In the rows, 128 means zero.
Each run below is a few steps of one of 6 hidden systems, one row a step.
trace 1, nosep, 8 rows:
[[111 108  95 114 138 112 139 134 154 164 165  99  96 144 116 125 104 130]
 [165 108 154 151 134  95 166 157 137 131 125 152  98 157 143 118 130 146]
 [162 139 134 110 134 108 170  92 125 104 103 106 160 129 132 134 171 125]
 [113 161  96 117 156  94 110 126 128 139 156  96 133 106 140 177 126 142]
 [127 136 150 191 128 130 139 176 124 123 152 154 103 100 123 167 129 119]
 [118 121 113 126 128 170 175 127 144 110 111 135 137  98 124 107 172  70]
 [ 88 133  95 108 189 111 109 127 157 154 112 122 120 122 169 103 115 103]
 [146 124 205 190 163 120 100 121 134 139 116 134  99 137 144 123 104 118]]
trace 2, gufo (8 x 18):
[[ 79 133  67 155 134  77 104 160  88 159 125 132 114 136 134 151  64 162]
 [166 123 196 218 109 107 164 112  81 110  89 128 129 136 104 152 121 131]
 [164  95  82 106 104 125 152  44 125 147 131  48  98 154 135  94 150  95]
 [129 136  91 145 148  64  77 158 124 170 182 115  66 141 174 162  89 171]
 [212 141 200 198 100 121 129 139  92  87 121 167 110 119 163 155 177 134]
 [156 123  58  81  93 163 103  56 113 116 112  98 113 120 188  75 190  75]
 [ 70 148  82 152 156 115  17 167 105 162 133 163  89 113 188 124  67 141]
 [161 114 247 221 111 167 108 135  96  98  68 196 126 132 126 100 121 111]]
trace 3, zurep (8 x 18):
[[141  84  78 146  78 138 184 160 122 137 147 144  76 140 126 109 142 112]
 [121 126  53 124 144  81 154 111 101 132  71 124 126 138 184 100 139 113]
 [121 155 157 203 182  75 133 131 104 132  98 121 129 107 146 172 109 123]
 [145 109 154 198 121 152 151 105 132 143 164  83  79 104 102 150 137  73]
 [137 100  82 123 129 141  92 104 144 163 151 108  55 137 185  80 133  86]
 [142 146 147 157 167 117  90 163 127 115  92 192 106 114 218 105 152 112]
 [146 155 184 165 136 174 120  86 117  88  95 128 154  76 136 136 178  69]
 [113 138 152 115 131 187  27  56 131 142 141  83 126 111 123 110 107  98]]
trace 4, nosep:
[[105 106 110 129 115 162 138 157 159 149 184 122  91 118  97 130 120 105]
 [134 101 128 113 140 126 164 167 161 131 112 173 109 151 152  80 138 123]
 [139 133 160 112 167 100 140  95 135 119  72 123 163 149 143 105 130 135]
 [133 147 155 128 147 107  99  87 129 140 150  73 139 127 107 164 109 146]
 [148 126 140 138 103 138 128 154 142 132 196 122  96 122 106 165 136 142]
 [137 127 109  99 114 141 168 170 149 106 134 170 136 119 136 120 171 126]
 [ 91 151 114 108 170 110 136 144 132 119  83 152 172 117 142 122 125 129]
 [ 92 135 162 171 160 125 120 117 124 142 111 110 141 117  96 144  84 116]]
trace 5, kure:
[[140 132 144 119 180  57 126 124 149 157 140  97 119 161 138 145  97 170]
 [172 119 188 159 133 107 190 119 147 125 153  95 125 139  84 164 142 133]
 [139 120  72  98 112 137 181 109 151 134 178  75 110 110 109 147 173  98]
 [115 156  80 147 156 106 116 176 140 139 182 132  90  82 171 179 151 116]
 [113 145 150 226 146 147 132 131 100 118 104 134 113  70 136 157 139  65]
 [ 97 115 105 144 143 171  83  58 125 151 106  80 103 109 145  83 118  51]
 [154 119 168 127 176 125  47 122 167 159 143 135  67 152 197  84 111 122]
 [219 117 230 147 132 136 135 101 144  95  99 152 118 150 166  93 181 117]]
trace 6, Vikag (8 x 18):
[[141 112 152  91 122 143  79 146 153 136 142 161 114 161 145  89 112 159]
 [162 131 189 103 108 148 114 125 130  94 106 166 165 147 123 107 145 157]
 [137 153 135  52 130 123 104  89 132 109 117 111 189 138 123 128 142 163]
 [102 164 120  76 132 117  82 166 132 119 150 154 169 125 123 159 110 190]
 [ 93 143 124 112  97 141 155 172 107  98 109 173 193 120  73 149 119 165]
 [ 91 128  78  87 133  81 198 134 120 126  93 116 185 148  91 134 109 163]
 [107 137 114 144 162  41 176 178 127 148 137 123 136 148 106 180  83 187]
 [130 127 146 187 114  96 219 157 116 125 156 105 133 119  54 203 120 142]]
trace 7, Rikis:
[[142 118  76 119  68 152 112  70  68 111  79 118 137 134 151  89 149 108]
 [127 155 101  89 136  89  42  87 101 142 131  95 143 145 161 139 100 177]
 [129 112 167 175  74 148  63 135  89 143 149 141 102 151  95 135  67 163]
 [147  85  90 103  56 181 110  82 106 130 117 122 102 154 137  59 141 100]
 [154 140  76  74 127  68  76 115 106 136 122 130 123 166 200 113 125 187]
 [155 138 178 188  74 120  71 126  57 114 118 150 132 139 115 160  92 179]
 [139 111 110  96  51 205  82  52 101 119 135  93 133 126 103  96 144 101]
 [117 134  53  50 118  99  59 138 130 154 163 128 114 157 172 115 104 185]]
trace 8, gufo (8 x 18):
[[144 115 166 143 156 128 128 137 156 135 120 148 100 139 155  97 131 110]
 [149 129 155  97 159 127 109 115 163 128 121 136 125 141 163  96 145 125]
 [128 150 156  95 154 146  73 131 159 124 144 141 139 120 149 123 134 136]
 [120 138 165 106 123 181  91 148 152 111 141 164 145 110 120 119 139 124]
 [ 99 123 126  82 114 177 118 148 149 116 119 166 156 127 110  92 129 126]
 [ 78 130 132  91 135 142 123 152 140 126 102 158 174 139  94 110  94 152]
 [ 97 128 167 111 130 138 147 126 134 121 110 126 184 139  57 133  94 151]
 [110 114 134  92 115 135 170 116 149 135 152  91 160 145  48 141 108 148]]
trace 9, zurep, 8 rows:
[[170 125 168 160 143 105 133 158 141 125 136 156  93 137 163 132 144 135]
 [167 136 120 123 116 143 145  94 128 107 136 106 124 104 150 133 191  93]
 [106 159  99 113 146 132  54 108 120 136 142 110 127 102 163 140 124 121]
 [105 140 160 167 121 168  88 177 123 119 136 183 122  98 127 140 117 119]
 [117 105 131 125  88 194 138 100 121 112  97 138 143 124 102  81 140  83]
 [114 123 141  98 144 120  75  86 122 141  82 123 150 163 141  81  86 150]
 [168 129 226 151 131 113 119 146 134 115 126 160 139 156 113 138 114 177]
 [188 118 145  88  74 149 154  85 133 107 163  91 138 143  98 134 176 137]]
trace 10, Rikis (8 x 18):
[[121 140 134 143 134 151  98  94 115 120 102 122 136 106 145 115 137  93]
 [119 139 144 108 157 139  73 120 154 141 140 127 124 127 149 115 114 127]
 [130 116 165 141 125 149 102 162 140 128 128 174 112 137 136 106 115 135]
 [146 120 142 107 114 155 128 121 130 104  95 162 143 135 148  86 157 117]
 [137 155 143  78 143 117 101 126 136 108 116 144 170 132 147 130 143 163]
 [118 141 168 120 106 149 110 152 123 110 133 155 167 128  87 146 110 165]
 [102 114 111  85  92 170 147 128 132 116 120 137 164 135  82 103 127 128]
 [101 124  86  74 134  94 153 140 133 134 109 131 162 156 116 116 107 169]]
trace 11, kure, 8 rows:
[[132 113 110 133  98 133  84 128 123 155 173 115  80 143 132 126 101 142]
 [169 109 141 174  97 119 133 145 106 126 131 153  84 143 150 121 136 133]
 [161 124  96 131  87 125 126  81  81 115 107 108 124 134 150 119 154 122]
 [143 149 114 114 102 126  52 111 104 131 159 115 119 127 148 149 121 158]
 [150 122 170 166  80 162  94 146 104 113 145 160 111 126 116 136 126 140]
 [134 107  93 117  66 169 123 113  96 115 109 145 124 136 132  88 143 113]
 [124 138  89 101 108 112  66 137  97 129 117 156 128 144 173 114 113 168]
 [143 134 181 160  99 123  98 135  87 109 101 162 151 145 114 136 102 172]]
trace 12, Vikag, 8 rows:
[[ 91 139 129 189 139 156 150  97  99 117  86 107 147  78 104 140 132  60]
 [ 76 101  72 130 156 132 119 102 146 182 135  79  86 132 128  98  86  84]
 [135  87 170 187 137 136 120 176 154 159 144 167  51 153 143  93  93 116]
 [191  95 207 155 113 163 163  74 144 112 104 111 113 146 119  85 165  84]
 [177 136 133  67 163 123  78  59 175 142 161  69 103 139 184 106 164 112]
 [144 163 172 122 135 176  21 170 149 113 178 186 110  90 177 140 153 132]
 [105 143 139  95  86 229  96 107 112  77  81 174 188  90 115  86 168  84]
 [ 70 133  71  33 163 127  74  99 138 140  66 140 175 153 165  52  96 140]]

Which system made each run below?
trace 13:
[[124 106 110 139 147  82 204 184 145 141 121 153 112 151 127 126 120 145]
 [154 145 139 125 167  70 184 106 128 111  92 107 161 134 141 147 156 137]]

gufo
trace 14, 2 rows:
[[ 93 145  62  97 139  98 152 112 121 140 136  81 155 116 107 161 119 136]
 [109 122 115 192 141  86 155 185 119 152 147 140  89 126 123 164  94 138]]

nosep
trace 15 (2 x 18):
[[119 128 138  93 139 115 142 159 157 129 140 144 149 144 108 133 116 165]
 [129 145 147 101 128 126 151 134 134 106 130 129 174 122  96 153 142 152]]

gufo
trace 16:
[[117 148 121 128 181 107 193 118 145 112  90 113 162  99 135 140 166  91]
 [ 86 158 125 106 193 124 115 108 165 142 142  83 152  94 121 155 123 104]]

kure
trace 17, 2 rows:
[[114 140 101 202 107 117 129 147  65 117  98 154 118 100 146 154 125 114]
 [ 99 123 103 165 108 140  82  73  75 145  98  93 123 124 122 115  89 104]]

kure
trace 18, 2 rows:
[[ 99 111  64 119 144 124 121 160 149 159 146 142  79 130 168 100 118 108]
 [138 137 175 172 164  95 130 169 122 118  85 184 129 133 165 125 120 142]]

gufo
trace 19:
[[103 112 153 134 114 160  94 134 126 136 113 152 130 143 108  95  87 133]
 [141 100 155  99 111 139 133 109 137 130 111 131 137 172 106  83 111 148]]

Vikag
trace 20, 2 rows:
[[154 115  97  80 140  78 157 126 156 150 159  98 110 167 138 125 131 161]
 [159 168 140 130 140  80 117 149 120 112 160 129 139 115 147 191 147 174]]

gufo
trace 21, 2 rows:
[[113 123 142 156 167  85 179 143 149 150 140 100 122 135  93 160  99 135]
 [138 100 138 168 135 123 203 124 147 142 141  96  99 129  95 135 136  93]]

Rikis
trace 22 (2 x 18):
[[135  96 141 102  96 127 196  90 118 118  85 107 173 174  64  99 116 146]
 [107 127  88  79 131  78 139  98 130 160 157  58 149 160  79 157  80 179]]

gufo
trace 23:
[[149 145 178 108 148 138 137 139 178 119 185 112 138 113  99 167 152 137]
 [116 127 113 121 114 158 170 191 158 117 171 160 122 100 104 148 156 118]]

Rikis
trace 24:
[[102 139 150 110 134 133 152 124 144 127 151  98 171 120  54 166 109 145]
 [ 95 101 100 110 120 136 189 154 156 149 158 113 124 138  67 131 110 126]]

Rikis
